Where one turn sends some rows of the set: a few examples, then the rows asked:
z167: [ 16  10  -4 -22  16  -1   3  -6   0  16  12  11]
z993: [  5  17  -6 -16  23  -5  -5 -10  -2  12  18   9]
z615: [ -6   8  19  10  22 -10 -12  -7 -24  -2   6  -4]
z732: [ -5 -16 -11  -1   2  14 -27   1   4 -20  -2   4]
z177: [ -5   0  21   1  15  -4 -31  -7  -4   4  -4  -7]
z121: [ 14  -1 -20  23  14  -6   4   0  10 -20 -13   5]
z583: [  8 -11  20  -6   4  -1 -26  -3  -7   9 -11  -4]
z768: [ 35 -12   8  21   1 -10   0  -1 -10   5   5  11]
z535: [ 21  -9  21  -6   4   0   8   2 -18   7  -8   3]
z586: [14  6 29 -3 16  2 19  5 -2  0 -4  4]
z249: [ 11  -1 -21  25  15  -8   1  -1   8 -20 -11   4]
z734: [ 6  4 31 -6 16  5 -6  2 17  3 -9  0]
z239: [ 22  -7   5  28   8 -16 -13  -7 -18   2  12   6]
z847: [-3 16 28  7 28 -3  7 -1 -5 -5  6  0]
z991: [ -4   1 -19  -3  -4  14 -17  -3  11 -18  16   2]
z27: [33 -2 16 21  9 -6 15  3  6  1  7 14]
z392: [  8  12  -9 -17  19  -6 -10 -11  -9  15  16   8]
z301: [ 15   7  -8 -21  13  -3  -6  -9  -8  16  12   9]
z995: [ -7   9  28   1  23   0 -18  -3  10  -1  -2  -4]
z842: [ 14  -5 -23  23  11  -7   1  -1   5 -18 -13   4]
z184: [  4 -20  -8  -6  -2  18 -17   5  10 -18  -7   7]
z570: [  2  -3 -20  -6 -10  16 -16  -1   9 -15  13   3]
z979: [ 16  -4 -22  22  11  -6   4   0   8 -18 -14   5]
z14: [ -8  -4  -2   0  12  18 -13   5  22 -25   0   6]
z266: [ 10  -8  15   2   7  -8 -11  -5 -32   5  -3  -3]
z395: [-12  -7  -7   3  11  14 -25   1  11 -25   2   3]
z410: [  7 -10   7  17   1 -16  -4 -13 -25 -11  21  10]
z741: [  6   4  20  15  12  -8  21  -5   3 -16  22  14]
z712: [ 21 -18  10   7  -8 -10   8  -7 -19  -6  13  13]
z963: [18  9 17 29 21 -9 10  0  8 -5 15 11]
z617: [ 21  -9  18   6  -1  -5  24  -2  -2 -10  13  17]
z938: [  9  16  -3 -19  21  -2   2  -7   4  13  16  11]
z519: [ -4   5 -16  -3  -2  17 -12  -1  17 -19  17   4]
z671: [ 12   6  10  34  21 -15  -8  -7  -6  -5  18   7]
z891: [  5  -3 -18  -8 -10  19 -10   1  14 -15  11   5]
z775: [  1   2 -15  -6  -5  20  -7   1  20 -18  14   5]
z973: [ 15  -9  26 -12   4   4 -11   3   7   9 -14   0]
z527: [ 12  -4 -23  24  13  -8  -1  -2   4 -20 -12   4]
z394: [  1 -12  -3  -6   4  21  -9   8  21 -22  -6   8]
z3: [ -2   3  14  20  14 -14   3 -12 -12 -17  26  10]

z938 moves to z167
z768 moves to z239
z177 moves to z995
And these:
z842 moves to z527
z712 moves to z410
z615 moves to z847
z732 moves to z395
z519 moves to z775

Where one turn sends some rows of the set: a few examples, then the rows asked:
z922: [ 10   8 -20 -22  21   3 -19 -11  -8   1   8  15   3  10 -18  10   3  -9
 -24   3 -15  -6 -25   9]
z70: [  3 -49  13   6  13  17  -8 -26  16   0  -3 -10  -6  -1 -34  -5   6   8
  -8  15 -15  -6 -12   4]
z920: [ 13 -39  29  -9  21   9   3   7   1   3 -13 -19 -15  21  -7  -9   6   0
   6  -8  -5 -15 -15   4]
z58: [  2 -31  12 -20   1   8 -22  -1  -1  12 -12 -15 -14  25 -32  -8  31  30
  -6  -9 -36  11  -7  12]
z490: [  0 -35   7  -5  25  16 -12  -8 -28  -8   2  -2 -25  -2 -42  -4   1   3
 -13  22 -16 -13 -13  17]
z597: [  9 -33  17 -27   4  -2  -6   7   3   4 -17 -31 -24  17 -10 -16  -1 -13
   3  -7 -36  -5 -23  21]
z473: [-11 -23   2 -30  -5   6 -14  -3  -4   5 -15 -12  -5  17 -12  29  23  13
  -2 -13 -25  31 -17  27]
z136: [  2 -25  23  -5   6  20  -7 -10 -20   4 -20 -23  -6   8 -22  15  17  16
 -17  -2   4  18   7   7]
z798: [ 14 -28  15   0  10  -1   0 -10  31  12   1 -10   6  18 -18   0  13  21
   1 -15 -18   8 -10   5]
z158: [-11 -21 -12 -17  16 -17   5   5   7   2  11  -1 -11  17 -32   8  16   3
   4  -8 -27  13 -32  37]
z529: [-13 -20  -9  -9  30   0 -22   5  16  -8   9   0   6   7 -12  -9  25  -7
 -36   0  -4   6 -25  18]
z683: [  0 -37   3 -23  17  -3  12   6  10   7  -4  -8 -22  25 -14   5   7  -9
  19  -1 -17  -6 -28  14]
z871: [  4 -10  11 -33   4  12  -9  22   2  15  -8   6   2  25 -30  31   5  12
  -6 -17 -22   0 -15  23]
z563: [-12  -5  -7  -6  23   0 -18  10  14  10  11 -10   6  -2 -20 -24   7 -11
 -23   8 -18  23 -24  22]
z137: [  9 -18  -5 -25  -6  -8  -3 -13  24  15   6 -11 -13  12 -20  13   0   0
   5   1 -42  16 -12  18]
z843: [  0 -43  14 -15  15  13   4  -4  -9   1 -12 -22 -28   5 -20  -4  -6 -22
   5  17 -13 -11 -18  13]
z674: [ 12   5 -17 -18  23  10 -17   3 -13  -4   1   8 -12   7 -11   4  -4  -7
 -32  18 -19   4 -16   2]
z834: [ -8   0 -10  -7  22   4 -20  -9   2  16  16  -3  12  -7 -33 -17   2 -16
 -16  11 -13   8 -24  20]
z370: [  4  -8  15 -20  17   8  -8   2 -29  -6   3 -10 -11  -1  -4  32  -4  -8
 -12  -2   0  13  -6  28]
z666: [-16 -28  11 -11  11  16   7   6   1  13  -4  -4   0   5 -55  24   4  -5
 -13   6   5  -2  -9  25]
z83: [ -8 -33  -2 -12  10  13   1 -10  -7  12  -2  -2 -19  18 -42  15  27  20
   2  14  -8  10  -2   5]
z632: [  5  -9  -9 -19  18   1 -34 -16  -3  -7   2  -3   1   4 -27 -16  13 -11
 -43   0 -22 -14 -24  16]
z758: [ 20 -22  19 -28  -9   9 -27 -17   3   1  -9 -25 -13  -1  -4  10  -6  -4
 -17  -2 -40   8  -2  18]
z513: [  8  -9  17 -21   3  -8 -18   8 -14   3  -5 -33 -13   2 -23 -15  -2  -2
 -18 -13 -41  16 -12  38]
z791: [ 18  15   3 -10  22   8 -25  -1  -8  13   4  -2  15   5 -17 -17  -3   0
 -23  -4 -17   2 -17   6]
z621: [ -5  -5   0 -12  24   1 -26  -8   7   0  11  -3  20   1 -12  -2  18 -14
 -32 -12   3   1 -22  21]
z554: [ 10 -29  21   0  31   2 -11   7  -4  -8  -1  -1   0  21 -20  -6  23  27
 -13 -21  -7  -8 -18  16]
z747: [ -1 -27  28 -16   3  19 -13   8  -7  -3 -26 -20   7   5 -33  18   4  -1
 -36 -16  -5  -4 -10  30]
z584: [-11 -30   5 -18  -8  15 -13 -15 -21   4 -23 -28 -16  -1 -33   8   8   0
 -16  11 -29  26 -11  25]
z962: [  4 -19  24 -14   7  15 -11  19   3  25  -7 -10  -2  16 -58  -8   3  15
 -11  -4 -22  -9  -3  18]
z610: [  4 -30  20 -27  11   5   3   5  -5  -2 -15 -24 -16  12   8  16  -3 -22
   4  -7  -7   1 -19  20]
z286: [  7 -16 -10 -15  27   7 -28  -1  -2 -15  -1   4  -9  10 -14  -9  16  -3
 -48   8 -15 -10 -19   5]
z650: [  5 -37  15 -14   7  21 -14 -27   2  -9  -4  -8  -6  -5  -4  32   0  -7
 -13   9  -5   3  -7  12]
z699: [  9  14  -2  -9  21   8 -17  15  -4  11   3  -7   4   2  -6 -11  -8  -5
 -23   6 -19  23 -15   9]
z99: [ -6 -26   2 -35  -6  15 -16   5  -7   3 -19  -7 -10   8 -48  18  -3  -6
 -22   1 -40  -6 -24  35]

z666 moves to z871
z699 moves to z286
And these:
z922 moves to z621
z473 moves to z136
z843 moves to z683
z554 moves to z513
z798 moves to z758

